Each row is where one point has got to under a steady rotation. How many steps took it there?
The counts run from 0 to 135.
[145 121 108 159 132 122 137  87 113 201 142 127  90 127 133 105 182 165
 121]  22
[101  77 106  95 138 166 195 114 113 109 101 151 163 155 165 128 137 136
 132]  125
[127 114 111 132 148 112 169  80 137 193 149 150 140 149 113 112 108 167
 135]  85
[114 128  85  97 148 146 156  61  89 139 147 160 166 160 127 168 125 105
 138]  63
[129 174  85 122 126 137 163  93  93 116  84  80 137 164 149 132 126 123
 127]  52
[132 155 141 147 116 105 115 114  96 166 108 117  37 114 155 128 118 166
 133]  25
[195  90 112 139 143 130 128 106 117 141 118 128  67 118 129 149 136 146
 118]  9
[ 99 120 122 150 101 185 166 134 121 138  72 158 112 128 148 123 140 135
  73]  112
[121 115 139 163 166 130 166 102 122 162 102 108  92 119 141 102 130 123
  91]  38
[139  78 126 181 126 168 193 116 125 149 102 173 104 167 145 116  94 125
 105]  129
[171 127 136  99 188 121 178  75  93 139 121  92 110 126 134 142 112 143
 130]  56
[119  53 129 148 135  82  82 107  85 112 122 161  89 133 155 135 126 157
 126]  14
[101 121  99 169  82 100  93  88 103 149 117 161  92 159 147 117 137 138
 137]  19
[103 119  83 150 132 117  97  92 155 132  97 155 106 171 127 157  97 137
 125]  82
[124  70 128 114 161 132 105 103 102 134 139 133 111 146 155 146 192 142
 123]  16
[ 95 185  98  80 109 118 114 108  79 120 133 167 129 114 144 139 134 190
 139]  92
[156 155 115 151 164 144 150 100 100  89  73  91  96 132 111 157  83 120
 109]  54
[ 68 157 136 100 115 129 142 101  83 111 121 152 132 146 171 104 124 151
 126]  109
[158 164 109 159 132 141 159  95  84 100  74 105 108 136 145 143  83 107
 135]  53
[101 158 141 147 135 167 115 117  70 111  87 136  98 132 138 147 124 103
 100]  48
[147 102 100 128 108 142 201  72  96 171 147 139 127 136 125 111 106 151
 141]  131
[103 136 104 133 137 174  97  73  86 109 111 143 159 156 134 157 121  86
 137]  64
[119 167 114 169 102 140 168 104 101 146 109 114 141 122 168  94 121 155
 120]  115
[104 109 102  77  86 151 129  87  67 162 134 152 144 123 143 147 163 105
 161]  0
[165 165  97  76 135 129 128  98  88 127 137 118 124 111 145 165 134 188
 135]  74
[130  83 135 110 150 160 185 136 103  94 103 145 144 131 166 176 128 134
 101]  124
[ 99 171  93  97 113 133  75 131 121 114  93 166 108 119 143 140 117 179
 118]  93
[190 137  62 157  99 116 114  94 117 122  88 103  92 118 154 150 125 126
 164]  7
[140 140  99 130 146 118  88 102  96  74  92 159 129 126 149 156 108 150
 131]  76
[128 151 148 136 142 129 188  74  77 179 141 107 125 118 173  96 131 137
 154]  40
[129 145 143  89 125 114 176  94 100  82 128 107 140  96 156 129 122 160
 131]  120
[176  68  98 105 127 103 127  83 106 145 139 104 111 133 134 148 127 151
 162]  11
[164 134 117 102 111 123 199 118 109 111 114 113 108  92 154 134 118 149
 110]  119
[113 111 177 119 128 144 126  74  66 142 123 164  98  97 149 121 118 124
  95]  43
[151 105 102 172 124 176 115 117 119 135  95 166 106 147 151 185 162 122
 111]  3
[129 118  86 130 163 125 138  73 150 187 136 147  90 143 120 122 105 166
 106]  84
[194 155 122 139 130 144 123  90 126 148  95 133  78 127 118 151  58 164
 131]  71
[111 101 113  83 139  95 199  95 137 142 111 119 102  96 144 122 105 196
 107]  102
[152 105 129 171 131 128 121  97 130 201 120 124  93 124 135 146 160 155
 105]  21
[ 63 148 102 159 135 120 139  91 107 122  96  99  99 146 161  99 140 129
 135]  35
[116 147 132 105 113 116 164 108 101  61 116 144 140  96 167 159  98 147
 127]  121
[127 109 123 109 153 123 114 122 112 180 138 181  81  79 126 145  89 199
 102]  89
[106 151 104 135  87 150 211 116 123 141 130 115 135 141 153 109 139 145
 121]  114
[134 164 106 147  95 108 131  65 111 174 125 109  90 125 156 114 168 149
 147]  23
[ 87 108  72 119 119 133  99  75 139 130 104 143 138 176 131 120 102 156
 151]  81
[109 124 122 160 159 124 136  75 113 141  92 100  78 131 147  84  96 126
  93]  37
[146  75 108 156 120 165 200  88 133 159 129 143 132 152 147 114 110 129
 112]  130
[155 197  96 137 107 140 142  86 117 163 126 139 126 124 125 156 124 144
 145]  69
[171 138 110 155 157 180 147  79 118 176  99 142 143 135 110 163 131 124
 108]  67
[151 180 101 129 104 144 101  69 122 142  99 133  93 132 119 154  91 139
 138]  70
[147 111  95 102 186 130  84 115 111 101  81 135  98 155 131 189  83 152
 101]  77
[118 158 104 136 124  90 106 100 134 167  95 178  87 111 116 116  84 162
 140]  87
[133 104 111 178 121 140  96 112 116 163  99 136  78 140 150 130 145 115
 112]  20
[113 171 130 101 160 150 139  94  47 160 139 136 132 110 149 132 151 136
  99]  45
[192 153 112  95 151 136 148 119  98 133 146 141 129 100 128 187 102 160
 136]  73
[164 147 145 154 126 120 104 125 103 148 113 128  65  95 145 126 135 160
 112]  26
[147 130 109 136 152 185 131 102 121 147  88 144 136 131 113 151  95 111
  77]  66
[169 126 138 109 120 165 183 137 101 129 113 124  99  87 145 126 118 183
  94]  118
[128 150  78 138 130 177 158  71 115 175 116 153 141 146 105 159 139 130
 126]  68
[ 93  95  77  87 126 112 100 109  85 143 140 149 140 158 149 121 181 132
 131]  17
[ 96 108  89 158 118 126  97  76  90 139 119 153 112 169 159 110 168 137
 143]  18
[188 113  74 147 101 127 153 102 121 165 111 103 112 145 139 171 180 146
 144]  5
[ 79 106 108 148  85 136 148  94 108 106 102 167 143 158 146 123  90  98
 123]  127
[158 115 123 143  75 163 154  74  93 137 107 179 107 114 143 114  75 137
 144]  133
[101 123 136 141 122 178 194 122 120 155 103 148 115 124 134 127 157 165
  88]  113
[125 124 106 137 148 118 160 119 156 114  83 114  67 102 136 134  95 181
  95]  100
[113 105  93 138  74 137  77 105  63 115 126 143 126 125 154 167 160 107
 147]  1
[128 197 130 137 100 122 121  80 111 146 111 123  81  98 189  97 139 154
 151]  24
[119 102 129  77 174 138 137  69  88 134 135 140 144 137 130 152 130 118
 126]  62
[113 120 157 141 177 141 111 114  89 107  94 109  82 152 166 119 146 131
  86]  32
[119 156 145  67 120  84 111  96  90 111 100 121  89 116 181 130 173 166
 154]  29
[134  98  96  91 197 126 111  96 116 130  86 130 131 142 139 178 119 166
 111]  78
[132 132 124 126 148 109  91  94 129 151 116 186  66  73 115 119  67 158
 110]  88
[148 113  64 142  93 132 138  98 112 144 104 108 126 150 149 165 157 158
 148]  6
[126 154 102 156 145 156  99  75  97 144  83 174 120 155 128 150  95  88
  99]  65
[123 128 140 107 130 115  84 108  92  94  90 120  84 109 178 117 142 147
 132]  30
[110 140 143  70 159 136 127 102 120 169 144 180 112  98 132 132 125 178
  67]  90
[151 147 153 132 101 137 165 120 108 121  71 145  98  79 137 121  84 135
 101]  117
[148 172 124 152  79 137 165 125 119 106  63 130  99 118 159 119 102 136
 121]  116
[127 153 170 122 172 140 134  82  75 161 134 142 126  97 161 113 144 121
  93]  44
[ 98  96 149 104 147 123 135 117 102 130 103 158  76  96 148 113 103 141
  95]  106
[153 143 103  89 135 107 119  88 101 114 109 130 132 138 151 162 114 158
 170]  75
[116 164 173 137 135 124 118  80  82 141 111 147  81  97 134 116  95 127
 132]  42
[ 99 159 176 122 129 120 114  58  75 177 119 119 106 110 150  83  99 131
 138]  41
[107 133 146 133 164 121  94 122  87  89  73 117  70 141 166 125 149 156
 114]  31
[ 85 137 132 114 113  90 140  92 109 124 124 151  99  89 164 102  67 157
 142]  104
[134 161 106 145 136 163 178  91 104 138 123  71 127 158 138 146 174 122
 126]  51
[ 89 121  98 100 128 100 170  79 120 133 132 114 134 101 111 100 103 199
 139]  103
[ 75 149 130 143 102 172 148 147 113 120  82 178  98 108 139 104 112 130
  43]  111
[161  87  97 147 129 153 141 121 104 137  95 121  94 155 116 181 166 121
 114]  4
[121 144  86 112 108 119 115  45 142 190 154 160 106 124 113 124 121 177
 129]  86
[131  91 117 175 124 146 175  92 110  92  78 164 121 158 153 122  74  99
 122]  128
[ 55 111 143 121 122 116 134 117  97 120  84 153  94  88 153 105  77 156
 130]  105
[ 99 139  93 128 139 152 101 131 146  99  78 157  87 122 154 137 121 164
  89]  94
[144  97 146  92 200 151 138  79  79 136 121 150 127 125 144 168 119 122
 125]  61
[174 138 132 144 174 132 167  82 121 134  95  85 124  96 123 132  78 134
 112]  55
[103 152  92 116 108 133 168 104 136 136  87 119 134 157 160 125 135 183
 113]  97
[116  60 138 127 148 135  94 111  80 150 127 137  88 135 146 161 160 161
 125]  15
[132 148 121  90 153 113 175  49  79 149 130 105 144 102 130 125 103 128
 155]  57
[ 70 120 119  95 130 131 162  79 116 132 145 153 144 122 157 119 137 146
 110]  108
[118 126 122 131 184 116 179 122 162 158  88 117  87  99 148 116 106 174
  99]  101
[159 174 124 130 149 177 182 113  86 166  86  87 116 132 143 139 154 112
  85]  50
[151  85 104 104 115  78 109  76  79 123 140 122 107  98 158 151 110 192
 174]  12
[166 102 136 151 104 167 131 102 110 150 113 192 118  92 130 131  89 131
 120]  134
[133 113  55 101 135 119 150  89 142 130 121 140 140 177 147 129 138 162
 136]  80
[117 129 141 137 161 139 188  76  95 177 144  94  92 118 142  96 126 147
 127]  39
[107 143 120  69 142 108 139  99 107 159 132 192 120 100 159 155 138 204
 128]  91
[139 104  76 156  80 166  90 107  86 104  99 165 107 146 145 173 147 131
 127]  2
[124  88 141  87 141 151 164 137  85  71  83 145 109 131 165 150  82 135
  96]  123
[186  64 125 114 137 118 128 108 114 143 129 120  88 135 144 139 142 175
 152]  10
[ 53 159 137 124  88 169 147 114  90 117 102 174 123 121 158  98 112 120
  93]  110
[110 142  92 139 172 158 117 144 125 126 106 144  93 148 156 150 137 181
  68]  95
[107 102 138 122 157 119 140 119 100 118 104  77  97 154 168 110 183 150
  91]  33
[187 145 116 115 172 146 114 102 113 120  97 151 103 109 128 196 102 150
 102]  72
[132 107  84 157 169 122 112  95 144 166 108 161  86 158 130 141  93 151
 107]  83
[136 111 131 112 178 162 123  79  87 116 129 141 126  89 149 156  68 115
 100]  60
[117 123  76 112 159 129 152 116 140 137 108 124  98 143 144 150 155 197
  91]  96
[162 152 112 143  89 148 170  71 106 147 130 149 131 139 142  86 106 125
 163]  132
[131 168 130 135 169 167 140 120  86 124  85 124 121 143 145 147 158 100
  57]  49
[101 119 122 132 140 110 173  96  87 125 102  99 117 174 164 122 161 152
 107]  34
[ 96 103 131 116 166 120 166 116  95 141 130 149 123 106 149 142 129 147
  79]  107
[114 158  96 163 120 112 148 128 151 123  75 129  73 121 128 118  94 156
 116]  99
[132  65 127 112 116  70  72  95  80  91 132 151  91 125 162 131 122 140
 148]  13
[120 122 150 116 112 133 165 134  57  46  79 148 106 109 155 145  96 162
  98]  122
[ 73 166 141 105 117 164 135  75  51 115 126 136 129 132 173 124 157 132
 123]  46
[ 87 160  85 146 108 112 158 115 146 116  91 109 119 156 145 127 107 169
 125]  98
[110  99  83  89 171 127 132 112 130 132 124 152 122 172 143 169 139 160
 124]  79
[171  96 144 111 113 160 138 131 104 151 130 182 111  94 126 133 107 144
 113]  135
